One turning vector, and how many ticks it has turned
The counts run from 0 to 195.
[141 169 105 101 120 159  94 147 120 119 105 115 115 139  84  88 133 162
 142 121 136 105 125 146 128 139 161 202 101 122 166 144  65 108 100 106
  81  92 123 130 152 146 149 100 119 124]	174
[136 161 128 100 113 134  79 146 120 105 109 122 109 145  87  99 142 160
 139 139 142  91 115 139 118 125 148 184 106 128 161 145  61 117  84 117
  89 105 138 136 177 132 168  85 105 123]	173
[169 141 114 102 110 152 121 171 124 102 131 108  99 155  96 106 169 162
 102 164 114 137 126 129 155  98 118 192 142 141 122 145  98 132 134  82
 143 112 137 169 160 113 191 101 137 176]	36
[122 133 121  98 160 156  74 162 124 119 130 127 141 105 128  94 111 132
 124 112 148 117  95 144 147 125 168 164 125  98 106 139  84  98 111 146
  74  95 163 158 132 129 115 193  97 150]	185
[144 132 128 100 134 169  96 170 125 142 137 145  94 102 130 104 114 124
 133  97 125 131 116 156 156 139 194 187 161 139 127 133 118  91 113 138
 113 133 158 152 134 181 172 162 101 144]	3
[171 122 176  99 102 132  85 188 134 134 122 135  98 142  98 143 135 160
 144 120 136 129 101 179 127 115 117 160 133 155  94 143 123 119 107 153
 112 133 140 190 193 137 166 154 126 141]	141
[156 130 108 108 123 161 125 157  90 132 102 116 104 162 108  79 146 162
 121 141 130 167 115 130 175  93 127 206 118 127 100 125 106 121 131  98
 124 105 142 165 136 131 144 149 150 185]	165
[121 145 112  96 116 167 111 131 101 118 129 139 112 115 102  79 105 142
 135 142 131  81  83 101 143 119 167 196 117 105 141 144 117  73 119 120
 103 130 134 125 128 125 188 140 135 184]	103
[173 139 100  98 139 145 103 169 181  80 108  84 136 118 105 135 125 145
  88 140 116 143 169 157 152 139 159 178 131 111 115 138  82 120 134 116
 100  73 139 146 109 125 148 139 123 144]	122
[144 115 125  94 158 158  89 178 106 120  91 143 106 120 121  98 128 135
 125 109 132 141 132 165 145 127 189 192 155 146 134 128  69 106 100 124
 110 106 161 156 146 160 144 126 107 128]	60
[176 122 152  99 133 154  98 189 142 142 138 111 105 132 130 120 132 142
 123 118 126 168 114 168 169  99 131 175 162 147  75 138 126 118 126 126
 121 121 149 188 148 148 142 167 139 175]	139
[148 133 121  97  86 107  91 149 109 120  87 132 136 140  86 108 106 177
 134 120 160  81  80 113 136 106 128 169 123 131 133 118  97 103  93 148
 102 130 139 158 164 108 149 180  99 155]	157
[172 127 129  81 110 143 100 165 133 107 108 126  89 144  93 143 146 164
 121 118 120 145 139 158 142 144 159 173 125 138 123 110 141 108 126 136
 146 124 137 171 160 180 207 135 105 123]	6
[170 119 164  93 126 135  89 189 130 142 138 121 102 132 101 128 137 156
 137 130 132 144 105 162 147 105 117 164 144 151  81 142 130 123 120 136
 124 138 143 190 176 132 158 156 135 169]	140
[140 152 139 109 131 189  75 153 135 120 143 117 109 145 135  84 151 134
 100 120 150 139  97 178 146 132 130 187 124  99  85 149  95 121 122 131
  70  96 142 140 145 116 158 174 121 146]	112
[130 142  98  94  98 155 112 127 108 110 137 127 120 114  94 100 129 143
 114 149 123  77  92  94 146 125 175 192 107  99 136 140 112  89 122 116
 115 125 140 139 137 133 200 147 114 167]	104
[135 141 156  81 137 165  67 168 129 114 162 144 109 118 122 106 161 134
 115 139 133 102  98 159 128 132 154 173 158 126 104 162  81 123 127 118
  93 114 154 159 173 104 178 126 115 152]	114
[205 156 144 104 117 128  85 177 194 122 149 115 126 140  86 149 133 167
 105 135 121 129 134 157 148 137 114 147 136 136 102 140 107 127 136 138
 114 110 137 180 174 122 168 157 114 135]	11
[129 106 113  81 139 166  96 150  96 114  95 138 100 125 105 103 136 139
 115 113 135 149 140 159 147 150 203 200 116 111 119 110 109  97 120 123
 107  93 157 155 121 170 151 153 112 123]	190
[145 106 141  73 149 154  95 181  89 120 101 148  92 118  97 101 135 137
 142 138 117 132 139 157 138 126 180 196 155 148 129 136  84 107 114 112
 130 117 160 171 139 161 153 105 132 145]	61
[167 137 108  88 167 138 105 178 159  85 119  90 133  99  99 140 112 145
 104 151 111 148 154 153 159 121 149 175 145 110 100 152 102 111 140 122
 104  82 136 151 106 116 135 133 148 171]	123
[133 118 128  93 143 141  69 175 123 123  99 149 110 125 125 107 141 132
 114 109 131 128 126 170 143 140 178 174 148 143 134 122  62 125  86 132
 107 109 154 166 160 140 143 152  83 114]	59
[115 116 117  60 111 145 106 142 115  85 114 107 122 108  87 115 128 158
 123 139 131  67 119 111 119 119 169 175  90 109 151 147  94  87 108 107
 114  93 130 155 143 119 182 126 106 149]	47
[130 153 127  83 139 167  85 154 129  81 105 125  94 134 106 103 132 161
 123 109 149 134 136 175 118 148 165 198 158 127 140 138  75 106 116 114
  88 108 146 131 135 121 169 105 124 114]	117
[181 137 160 105 109 159  90 169 153 154 116 126  99 133 116 107 115 164
 142  96 138 125 114 185 127 142 136 180 148 149 131 142 106 110  97 123
  82 121 135 149 160 147 142 163 142 110]	143
[120 121 110  70 130 144  85 139  98  96  84 146 114 131 101 118 139 150
 121 107 144 130 127 155 134 148 195 179 116 112 125 104 102  98 110 144
 108  99 157 164 139 157 166 145  86 116]	189
[146  91 124  79 132 159 125 162 104 120  97 121  93 105 111 119 114 147
 133 128 110 133 127 141 157 115 181 201 134 129 107 123 145  82 117 125
 136 126 140 166 112 167 174 158 138 172]	134
[145 150  98  87 158 156  98 162 129  86 126  83 134 114  86 108 114 160
 127 143 138 152 132 133 156 100 146 172 102  84 113 149 101 109 138 121
  92  64 135 153 126 133 115 136 129 171]	180
[167 150 137 105 120 151  86 157 108 146 115 151 112 164  89  80 113 171
 136 100 168 143  88 158 139 142 139 187 156 145 120 110 106 110 123 133
  84 125 159 138 149 136 131 170 132 126]	86
[159 131 131  98 125 122 105 175 122 127 134 118 146 114  89 104  92 169
 138 129 147 110  80 103 157  90 120 163 152 142 114 139  92 106 121 124
 104 112 144 165 143  92 109 188 136 191]	155
[139 127 140  92  86 141 108 152  95 129 109 160 100 152 106  94 145 154
 117 138 124  92  85 127 139 123 142 202 144 146 126 115 102 115 109 117
 122 154 141 149 167 117 194 143 124 155]	31
[141 144 124 110 115 167  71 136 134 108 122 101 102 158 119 110 169 156
  99 136 146 139  95 176 147 129 128 182 101  89  77 127 103 125 123 150
  82 100 144 151 154 114 169 167 109 140]	111
[178 120 125 116 106 150 110 163 159 138 105  99 113 140 123 132 138 143
  97 122 115 156 143 159 177 118 148 172 109 117  99 118 132 125 117 132
 131 111 140 185 154 168 175 193 101 134]	137
[138 160 144  95 123 134  69 159 115 116 130 142 106 139  84 110 155 151
 139 144 140  93  99 133 112 117 127 174 120 140 142 154  66 120  98 119
 100 119 139 151 192 115 162  90 118 146]	172
[194 149 129  82  92 132 115 166 156 109 106 107 111 135  79 127 112 187
 125 104 133 107 146 129 134 128 140 164 153 153 164 126  96 105 116  96
 135 113 132 163 164 144 171 130 108 106]	147
